rotation steps, each row followed by its count of steps
The counts run from 0 to 509.
[ -2   2   5  17  -6   5 -11 -34  -6  19   4   5 -32  -3 -33  16   6   6
  -3  -3 -16   0   4 -11 -16  13   4 -26  -2 -10  15  19  -1] : 65
[  0 -19  -3 -15  -5  20  13  12   3  -4  -9  16  12  32  35   8  11 -11
  11  10 -10   1  15  -4 -20  15 -21   5 -23  -6  -8 -22  14] : 320
[ -6   8   6  -1 -15 -23  -6  10  -4  -7   4  11 -19  17  -8   6  -1  20
  -1 -11  17 -15  -4   7  30  14   4  -8  30  20  14  25 -17] : 27
[  1 -19  10   9 -18  -7 -20  -9  -6  20 -11 -31  -3  12  -5  13  19  10
  13   6  -6 -19  24 -15   6  20 -17 -21   2   6  17   9  16] : 387
[ -5  -2   4  11  -4  11  14  15   9   3 -14  -5 -31  -5  -2  22  26  21
   8 -15   7   2   1  -5  -8 -23 -29  -9 -23  -6 -19  -4   2] : 15
[ -4  -6  -9   0  -4 -10   6  17  -1 -30 -21  17  18  11  -9 -27   5 -12
   8  17 -17 -22 -10  -2  19  16   3  -9  31   1   3  11  -7] : 468
[  2 -13   6  13  -9 -22  -1 -15  -7  -1 -12  -4 -35   1 -31  -2   6   6
  -9   4  -1  19  -6  -5  -1  -3 -13 -15  22  22  15  28  24] : 225
[ -8  18  18 -13 -11  16 -10  18 -14 -29  -7  15 -13 -12  -7  30   6   4
  24  -6  -8 -17  12 -15 -12 -20   8   0  16  -6 -28   0   0] : 298
[ -9  11  13  -1 -13 -14  -9  31   3 -20  41  13   7   9  19  28  -9   5
  10   3   2  11   5   7   8  10 -19  10   9   1   3  -1  12] : 350
[ 10 -20   3  23 -10 -19  -9  -5 -18  11 -20 -22 -13   6 -14  10  23   6
   5   8   3 -20  10 -14  14  14 -25 -25   4   3  15  10  14] : 386
[ 20 -16  -7   1   6 -29 -15   5   6 -19 -15   0  -4  -8  -8  23  17 -14
  15  17 -20  -7 -12  -2 -14   8 -11 -13  -7   1 -13 -18  25] : 426
[  0   5   8 -12  -3  -5  -6 -16  -4 -15  30 -22   1   5  -1  -6  20   8
  10  22  14   2   7 -21  -4  22   6  -2 -10 -22 -11  29 -15] : 341
[ -3   6  -2   4  -9  12  25 -23  -4 -17   9  28  -2  -4 -12  -7  22  21
   3  10 -13 -34  -4  -7  22 -13  12  11   7  13  10  12 -21] : 408
[ -2  -9   4  13   4   0  -6   3  23   5 -10  -3  16  -8  10   1 -10   4
 -37  40  20 -13 -21   7   7 -28   1   5  -9   7  17   2   2] : 203
[-11   1  -1  -4   1   7  -3 -18  27   8   2 -40 -32   8 -10   8  15  14
 -10  13  16  21   9 -22 -15 -23   1  -5 -21   0  -1  20  -1] : 334
[-17  14  -8  -6  13  32  23  -2  12  12  26   5   5   2 -11 -25  -4  -8
 -27 -18   1 -18   3  -1 -11  -5  13  -7   1 -14  -7  19 -11] : 132
[  5 -10  -2  -4  10  -5  21 -22 -13   1 -20  16  17   4  18 -13   4   1
  -7  28  23 -26 -11  -5  -2  -6  18   8 -12   6 -16   9 -20] : 210
[ 14 -11  14   0 -14 -16 -31   7   0 -33 -12  14   5 -14 -11  13   2  10
 -10  28  -3  -7 -24  15  -2  -4  -1 -26  18  -8  14  14   2] : 35
[ -7   1  17 -14  -4  20  13  23  -4  12  11  -6   6  13  27  17  13  18
   6 -14  14 -29  27 -10   5  -7 -19  13 -13  -6 -10  -1  -1] : 129
[-19  20  -3   3   5  -5  -3  36  21  -1  17   1 -11  -4 -12  16  -1 -26
  -3 -23 -15  21  -8   9   2  17  -9 -15  -1 -28  -5   9   9] : 504
[  4 -13  15  -1   6  29 -11  26  21 -18  16 -24  14 -11  13   7  -1  11
 -14  17   5 -23   5   5  -4  -7 -13 -30 -13 -21 -14  -2  -2] : 83
[-11   6   2   1   9  -1  37  -1 -24   0  -8  29  14  -6  21   9   7   4
  27 -15   1   3  -8 -12 -22  -9  -9   9 -14  -3 -17   0  11] : 169
[  6 -17 -23 -11   4   8  -4  20  25  -4 -22  -1   2  20   2 -16  -9 -37
  -6  -2 -13   0 -23  12   0   7 -13 -13  11 -16   3 -18  21] : 314
[-11  19 -10  -2   2  -5 -17 -21   5  15 -34  23 -26   9 -22  17 -11  -9
   1  -7 -11  15 -13   0 -22  -6  15 -12   6   3   9   6   1] : 376
[ -2  10   8   7 -10 -21  -3   3  -4 -26  36  10   6  -5 -15  19  14  14
  11  12 -28 -10   6   3  10  29   5  -6   2   9  21  22  -9] : 348
[  7  16  13 -17 -10  11 -23  18  -2 -29  -6   9 -23 -10   2  36  18  22
  22 -11  -3  -9   4  -2   0 -20   0  -1   9  -8 -19  -4   0] : 297
[-19   4  -2   9   1 -31  31   2 -11  37 -18  14  21   2  -1   5   2   3
  -4 -14  -6 -21   1  -2   3  -4  -1   2  -6  16  26  20   7] : 438
[  3  -8  -8  18   7   0 -11   4  20 -11  28 -12   0  23  13  -1  -9 -18
   9  24   3   2  -7 -13  24  16 -15   3   2   6 -11 -26  24] : 152
[ -5   6  -8   2   9  -7 -11   2   1  23   3  -9  36   6  26  14 -15 -20
  11  12   8  -8   9 -13  -7   9  -6  -5 -20 -12  -9 -17  13] : 0
[  9 -10   3  -9   8   6 -22  10  10 -19   8 -11  30  -1  38   7 -15  -6
   1  34  18 -14 -11   1  -2   4  -3  -9 -14 -18 -17 -18   4] : 472
[  3  -1  -3  17  11 -22  18 -26 -23  -6  -7  35 -20   4  -5   6   5  18
  14  -7   7 -13  -6   6 -12  13  12 -16  -2  25 -15  11   3] : 217
[  9  -8   9  -7  -7  -7 -25  12   0 -25 -11  16  -9 -11  -3  -4  -5   0
 -18  13  10   0 -29  22   6  -2  -7 -25  32 -13  16  18  -8] : 34
[-10  -8 -21  -3   2  11  13  12  46 -12 -33   5  -2  28  10  -6  14   1
   9  -5  -3 -10  -7  -2   8 -18 -11   2  -5  11   0 -26   4] : 206
[-13  19  -9 -10   9 -26   2  -2 -24  19  -3  21 -10   4 -13  11   4  -3
  27 -36  -1 -17   7   0  -3  30   4 -11  12  -7  -7  26  -7] : 498
[ -2  -2   2  16  -8 -29  -6  27  28  13   5 -27 -10  -3 -16  15  21   3
 -21   0  11   4 -15   2  30   8 -24  -6  -3 -11  18  25   1] : 74
[  0  -2  28 -19 -10  -6 -22  -1 -20   8  35 -15 -10  16  -2  10   0   2
 -16  12   5  -1  17  -8  -4  27  -3  -2   0  -1  -5  23  10] : 501
[  7   3  -3 -16 -12 -20  -1   6  -3  -6   2  14  -7   1 -31   0  27  -1
   5  -2 -15 -19  -9   2  20  25  11  -5  13 -16  12  32 -21] : 187
[-10  -2  -5 -14  -1  -3   7 -16   8  -4 -16   1  13  -2  16  25  22  24
  29   3 -16   6   4  -6 -33 -12  -2  -8 -29  -5  10 -10  -4] : 167
[ -8 -11   9   1  -6   0 -11   3  24  11  24 -33  11   5  -5  -1   3  16
 -32  15   0  -4  11  15 -18  14  -7 -35 -13   0  26  21  -1] : 394
